[-56.0 -40.5  -3.7   1.0  10.5  27.7] -> dizo
[-56.0 -40.5  -3.6   1.0  10.5  27.7] -> gopot
[-56.0 -40.5  -3.7 -43.6 -38.7  -4.0] -> Pakol
rest: [-56.0 -40.5  -3.7   1.0] : [10.5 27.7]
find: [-56.0 -40.5  -3.7   1.0  10.5  27.7] : dizo
find: [-56.0 -40.5  -3.6   1.0  10.5  27.7] : gopot

[ 15.1   2.3 -73.2  14.1] = bov
[ 26.1  -1.6 -33.9  31.8] = Tor
[ -9.1   4.7 -23.6   3.7] = gitu
[ 11.2   3.4 -19.1  -6.1] = goban
[ -7.5   3.3 -25.4 -18.6] = domo
[-11.1   1.8 -56.7  -5.5] = zafid
[ 3.7 -2.2 17.4  6.8] = Pur
[-6.6 -3.8  3.0 -9.5] = Dobo
[-13.6   4.1  -5.0   4.8] = Dema
[ -9.7  -1.6  -9.7 -29.4] = sumip
[  4.3   0.5 -34.8 -32.3] = reb
[-12.7   6.7  32.6 -27.0] = bip
next: [4.3 0.5] : [-34.8]
where: [-23.6] : gitu, 2
key -> tag
[-27.0] -> Q287
[14.1] -> Q405
[4.8] -> Q612
[3.7] -> Q243
[32.6] -> Q882
[3.6] -> Q608
[-5.5] -> Q949
[-26.9] -> Q479
[-6.1] -> Q92
join bip 3:  : Q287
find: [ 26.1  -1.6 -33.9  31.8] : Tor

[  8.9  10.9  17.8  16.6  15.0   2.3 -11.1   3.1  10.8  14.2 -40.6 -13.0
  -1.5   7.9 -26.6 -38.6 -26.2  -1.8 -25.8   2.2   6.1   5.9]  zov
[ -8.4  -9.3 -18.3 -18.1 -14.7  -3.2  23.1  -1.1 -11.4 -17.9  56.6  25.2
   6.7  -9.4  42.3  57.7  38.9   2.5  39.8  -0.7  -3.5  -2.3]  gekud
[ 15.2  -4.3 -22.9  -5.6 -20.3  -4.1  28.4  -8.4  10.5  -4.6  34.5  25.6
  26.8  -6.1  16.3  29.7  21.2   1.7  39.8   2.3  -5.3  -4.4]  zevoz
[  8.9  10.9  17.8  16.6  15.0   2.3 -11.1   3.1  10.8  14.2 -40.6 -13.0
  -1.5   7.9 -26.6 -38.6 -26.2  -1.8   3.8  39.0  53.7  35.6]  pobo
[  4.4  10.1  32.9  17.9  29.8  11.6 -16.7  17.8   6.4  15.4 -31.6 -17.9
  -9.3  12.0 -17.9 -38.5 -26.2  -1.8 -25.8   3.7  13.7   6.3]  kas
[  8.9  10.9  17.8  16.6  15.0   2.3 -11.1   3.1  10.8  14.2 -40.6 -13.0
  -1.5   7.9 -26.6 -38.6 -26.2  -1.8 -25.8   2.2   6.1 -23.1]  Bazo
[-15.0  -7.2  45.8 -16.1  45.8  11.4 -30.5  47.8 -19.7 -16.3   4.8 -27.8
 -22.3  34.3   3.5  45.7 -13.2  60.1  -0.2  -3.1  15.4 -18.0]  Ves
[  2.3  -0.7 -63.4   3.2 -59.0 -17.1   6.1 -54.3   9.1   8.5   0.7   4.8
   8.1 -18.0  -6.6  15.6  21.8 -33.0 -29.3   6.7 -31.7  13.2]  rame
find: [  2.3  -0.7 -63.4   3.2 -59.0 -17.1   6.1 -54.3   9.1   8.5   0.7   4.8
   8.1 -18.0  -6.6  15.6  21.8 -33.0 -29.3   6.7 -31.7  13.2] : rame
next: [  3.2 -59.0 -17.1   6.1 -54.3   9.1   8.5   0.7   4.8] : [8.1]
rest: [ 21.8 -33.0 -29.3   6.7 -31.7] : [13.2]
tags:
[-17.1] -> Q502
[11.6] -> Q454
[-4.2] -> Q85
[39.8] -> Q917
[39.9] -> Q212
[-4.1] -> Q791
join zevoz 5:  : Q791
where: [-59.0] : rame, 4
rest: [ -1.1 -11.4 -17.9  56.6  25.2] : [ 6.7 -9.4 42.3 57.7 38.9  2.5 39.8 -0.7 -3.5 -2.3]

[ 22.8  29.4  21.4 -32.1 -46.9   5.3   5.1 -12.4] : Pumog
[ -8.1 -23.2 -12.8  22.7  -8.2 -11.2   5.2 -12.4] : Nunat
[-25.3  29.4  21.4 -32.1 -23.1 -11.1 -13.1  52.0] : nes
[ -8.1 -23.2 -12.8  22.7  92.8 -23.3   5.2 -12.4] : Tedu
find: [-25.3  29.4  21.4 -32.1 -23.1 -11.1 -13.1  52.0] : nes
Table of tags by key:
[5.1] -> Q318
[22.8] -> Q514
[-13.1] -> Q111
join Pumog 6:  : Q318
where: [5.1] : Pumog, 6
where: [-46.9] : Pumog, 4
find: [ -8.1 -23.2 -12.8  22.7  -8.2 -11.2   5.2 -12.4] : Nunat
where: [-11.1] : nes, 5
rest: [ 29.4  21.4 -32.1 -46.9   5.3] : [  5.1 -12.4]

[-52.9 -63.9  67.8  -3.6   5.1 -32.8  17.9 -65.4] : bise
[ 23.4  71.7 -58.7  37.5 -39.2 -84.5 -60.3 -21.5] : nul
[ 23.6   5.6  42.0  37.5 -38.3  25.7 -21.8  -4.3] : vekaz
[-76.8 -28.3  18.6   8.6   0.2  -2.7 -62.4 -16.2] : Puv
[-82.8 -38.5  41.5  19.9 -12.3  17.0 -60.3 -21.5] : bele
[-82.2 -24.1  36.6  23.7  -7.9  26.4 -72.1  -9.5] : Febu
[-58.7 -84.5  71.7  37.5  23.4 -39.2  18.8 -85.3] : faron
[-16.0 -37.2  45.5   5.5 -11.5 -27.4  16.7 -37.8] : fita
[-58.7 -84.5  71.7 -12.8  23.4 -39.2  18.8 -85.3] : fibub
next: [-58.7 -84.5  71.7  37.5  23.4 -39.2] : [18.8]
key -> tag
[-84.5] -> Q431
[-37.2] -> Q875
[-58.7] -> Q728
[-39.2] -> Q640
[-24.1] -> Q147
join fibub 1:  : Q431
next: [-76.8 -28.3  18.6   8.6] : [0.2]
find: [-82.2 -24.1  36.6  23.7  -7.9  26.4 -72.1  -9.5] : Febu

[ 10.5 -23.8 -18.6   9.0  39.1 -13.8 -67.9  29.1  10.5 -19.2  -2.9   6.5
 -16.0  48.8 -18.0  16.1 -42.2 -22.6 -28.6  -8.7 -47.4 -46.0 -49.5  32.6
 -25.8  57.3  19.1  -7.4 -52.1  31.8 -35.1 -22.4 -16.0  28.7   1.6  26.3
   7.2  -9.9  -1.6  67.7 -20.5 -18.3  23.0]  reteb
[-18.9 -17.9  14.5 -13.1  11.3 -12.7  66.0   7.5  -7.4 -25.1 -22.7 -37.1
 -18.0  50.5  48.0  67.2   1.6  20.6   9.7   4.2  11.4   1.1 -10.2  21.5
 -21.5  16.6 -21.0   9.1   2.7  12.7 -10.3  13.9   0.2 -36.6 -10.2  22.7
 -13.2   5.3 -14.3  -8.7  -5.9  -1.7  36.1]  miki
[ 31.9  -9.4  -3.5   6.0 -14.4  -6.7 -33.8  -0.3 -18.2 -31.3 -52.4  -9.0
  32.2  12.2 -27.6 -13.1 -45.3 -27.4  10.7 -51.9 -42.4  13.5  -5.3 -40.6
  -3.8  22.8 -11.0  11.5  -7.0 -33.4 -12.9   9.3 -28.1  31.5  10.0  66.4
  44.3  13.3  31.2  11.2 -11.9  10.5 -28.9]  muv
[ 31.9  -9.4  -3.5   6.0 -14.4  -6.7 -33.8  -0.3 -18.2 -31.3 -52.4  -9.0
  32.2  12.2 -27.6 -13.1 -45.3 -27.4  10.7 -51.9 -42.4  13.5  -5.3  31.7
  39.6  -4.3  23.1 -22.4 -35.1  -7.4 -52.1  31.8 -16.0  31.5  10.0  66.4
  44.3  13.3  31.2  11.2 -11.9  10.5  18.4]  Fuze
[-13.0  43.5  -8.0   2.8  22.3  52.2   0.1 -13.8  24.0  -3.2 -49.0 -29.3
  24.2  38.8  18.2  -2.4 -38.8  16.8 -35.2 -48.2   6.3  -2.1 -22.4 -40.6
  -3.8  22.8  11.5 -11.0 -31.7   6.1   0.6 -29.1  12.6  32.6  10.2 -29.2
   8.1 -12.2 -17.6 -28.4 -18.5 -15.2 -23.4]  lovi
[-17.1  34.6  29.9  -2.7  -5.6  54.2  -9.9 -23.5  40.5  17.1   8.4 -23.8
  18.4 -18.6  35.0   7.9 -23.2  10.9  32.8 -45.1 -33.9 -62.3 -44.1 -44.2
 -14.0 -14.4 -39.8  28.8  11.2 -46.4  25.8 -15.6  33.4 -36.9   4.0 -26.8
 -13.0  40.0   1.5  48.7  -7.5  56.2 -33.9]  lagud
[-17.1  34.6  29.9  -2.7  -5.6  54.2  -9.9 -23.5  40.5  17.1   8.4 -23.8
  18.4 -18.6  35.0   7.9 -23.2  10.9  32.8 -45.1 -33.9 -62.3 -44.1 -44.2
 -14.0 -14.4 -39.8  28.8  11.2 -46.4  25.8 -15.1  -4.6 -12.6 -44.4 -10.6
 -24.3   8.2 -14.4  36.7   2.5 -23.0 -13.0]  vazu
next: [ -7.4 -52.1  31.8 -35.1 -22.4 -16.0] : [28.7]
where: [-1.7] : miki, 41
next: [-13.1  11.3 -12.7  66.0   7.5  -7.4 -25.1 -22.7 -37.1 -18.0] : [50.5]
rest: [-29.1  12.6  32.6] : [ 10.2 -29.2   8.1 -12.2 -17.6 -28.4 -18.5 -15.2 -23.4]
next: [ -7.4 -25.1 -22.7 -37.1 -18.0  50.5  48.0  67.2   1.6] : [20.6]
next: [-40.6  -3.8  22.8  11.5 -11.0] : [-31.7]
find: [ 31.9  -9.4  -3.5   6.0 -14.4  -6.7 -33.8  -0.3 -18.2 -31.3 -52.4  -9.0
  32.2  12.2 -27.6 -13.1 -45.3 -27.4  10.7 -51.9 -42.4  13.5  -5.3  31.7
  39.6  -4.3  23.1 -22.4 -35.1  -7.4 -52.1  31.8 -16.0  31.5  10.0  66.4
  44.3  13.3  31.2  11.2 -11.9  10.5  18.4] : Fuze

[-13.3 -13.8 -14.3 -10.4  -4.9   7.6 -12.3  11.8  15.2  13.2 -13.3   2.2
  -5.6   0.1  -7.7   6.6  -1.9 -24.9   0.4] -> Valuf
[ -0.9  -3.5   5.7   8.1   2.1 -27.6  -8.4  11.8   8.9   8.1 -14.7 -21.1
  -4.4   2.8 -24.3  14.8   7.9 -13.8 -11.0] -> Nif
[ -8.7  -5.8  10.8   8.1  12.1  19.3 -37.4 -15.4   3.7  24.1  -2.9   4.8
 -28.4   1.4  -6.9   7.8  10.2 -10.7  10.0] -> zev
[ 14.6  -2.4  18.8 -11.7 -19.8   5.3 -17.6   3.2   7.7  24.1  -7.3   2.2
 -10.1  -1.2  -8.6  20.6   0.4 -26.5  -1.5] -> meseg
[-11.8   3.3   8.8  10.7  10.1  -1.8  -4.4  10.4   5.4  24.1  -7.3  -3.0
   0.1  -3.8   3.6   0.3   8.7 -29.7 -16.8] -> zimen
[-13.3 -13.8 -14.3 -10.4  -4.9   7.6 -12.3  11.8  15.2  13.2 -13.3   2.2
  -5.6   0.1  -7.7   6.6  -1.9 -24.9 -45.5] -> Bep
[ -4.0  15.8  -7.3   5.5  18.1  -5.3  15.4   7.5  10.0  23.3 -20.6  10.0
 -10.7  -7.7  12.2   3.7 -13.3 -10.7   0.4] -> zema
[ 18.8 -11.7 -19.8   5.3 -17.6   3.2   7.7  23.8 -16.6  10.6 -11.8  23.8
   2.0 -36.5  -9.5  -6.7  14.7  25.7 -11.0] -> nenu
[-13.3  -5.8  -1.3 -49.9 -15.8 -22.9  15.4 -55.6   0.2   7.3  29.6  13.4
  11.5 -33.9   7.9   8.4   8.7 -50.2 -89.4] -> lefe
[ 73.6  -5.8  -3.3  14.7 -34.8  24.0  44.4   7.5  -8.5 -10.4 -72.4 -16.8
   4.5  35.4  10.5  -8.4   1.1  41.5  27.2] -> sak
next: [ 18.8 -11.7 -19.8   5.3 -17.6   3.2   7.7  24.1] : [-7.3]
next: [ 18.8 -11.7 -19.8   5.3 -17.6   3.2   7.7  24.1  -7.3   2.2] : [-10.1]

[ 32.3  -5.2   1.7 -57.6   6.5   4.9]  kase
[-65.9  18.7 -15.9  25.7   0.5  -6.0]  pidu
[ 68.3  -3.5   7.2 -26.6   8.9   8.0]  lat
[  0.1  12.9 -27.7  18.3   2.7  12.2]  dasi
[-12.1   5.8  -8.8 -59.5   4.6  -1.9]  pas
[-17.4   0.6  13.9 -11.4   4.4   8.7]  pud
[-57.6  32.3   1.7  -5.2  10.3   7.3]  guv
[-17.5   0.6  25.8 -82.4  -0.3   1.3]  toda
[-13.2   1.6  10.5  33.8   7.1  12.5]  Mos
[-36.7 -14.2   4.9 -25.0   0.7   3.0]  Sud
[-53.8  27.0   4.1  43.4  19.4  18.9]  Tuted
[ 32.0  -1.3   4.7 -19.3 -11.3  -2.5]  bor
rest: [-17.4   0.6] : [ 13.9 -11.4   4.4   8.7]
next: [ 32.3  -5.2   1.7 -57.6] : [6.5]
next: [32.3  1.7 -5.2] : [10.3]
key -> tag
[8.9] -> Q613
[0.5] -> Q334
[-13.2] -> Q786
[10.3] -> Q260
[7.1] -> Q329
[-11.3] -> Q148
[19.4] -> Q125
join Mos 4:  : Q329
where: [-11.3] : bor, 4
rest: [-57.6  32.3] : [ 1.7 -5.2 10.3  7.3]

[ -5.6 -51.9  67.5  57.0  38.2  -1.4 -15.3  10.0   0.6 -47.0 -10.3] = vuza
[ 36.7 -62.7  67.5  57.0 -13.3   2.3 -15.3  10.0 -52.6   9.7 -13.2] = kizi
[ 36.7 -62.6  -7.2  38.1 -38.9  -1.3  30.4  10.1 -52.6 -53.6  36.8] = zal
where: [38.1] : zal, 3
rest: [ 10.0 -52.6] : [  9.7 -13.2]
where: [-1.3] : zal, 5
tags:
[36.7] -> Q375
[-1.3] -> Q550
[-10.2] -> Q461
[-10.3] -> Q8
[36.9] -> Q268
[38.2] -> Q835
[38.1] -> Q76
[36.8] -> Q418
join zal 10:  : Q418
where: [-5.6] : vuza, 0
rest: [ 36.7 -62.6] : [ -7.2  38.1 -38.9  -1.3  30.4  10.1 -52.6 -53.6  36.8]
next: [ 36.7 -62.7  67.5  57.0 -13.3   2.3 -15.3  10.0] : [-52.6]

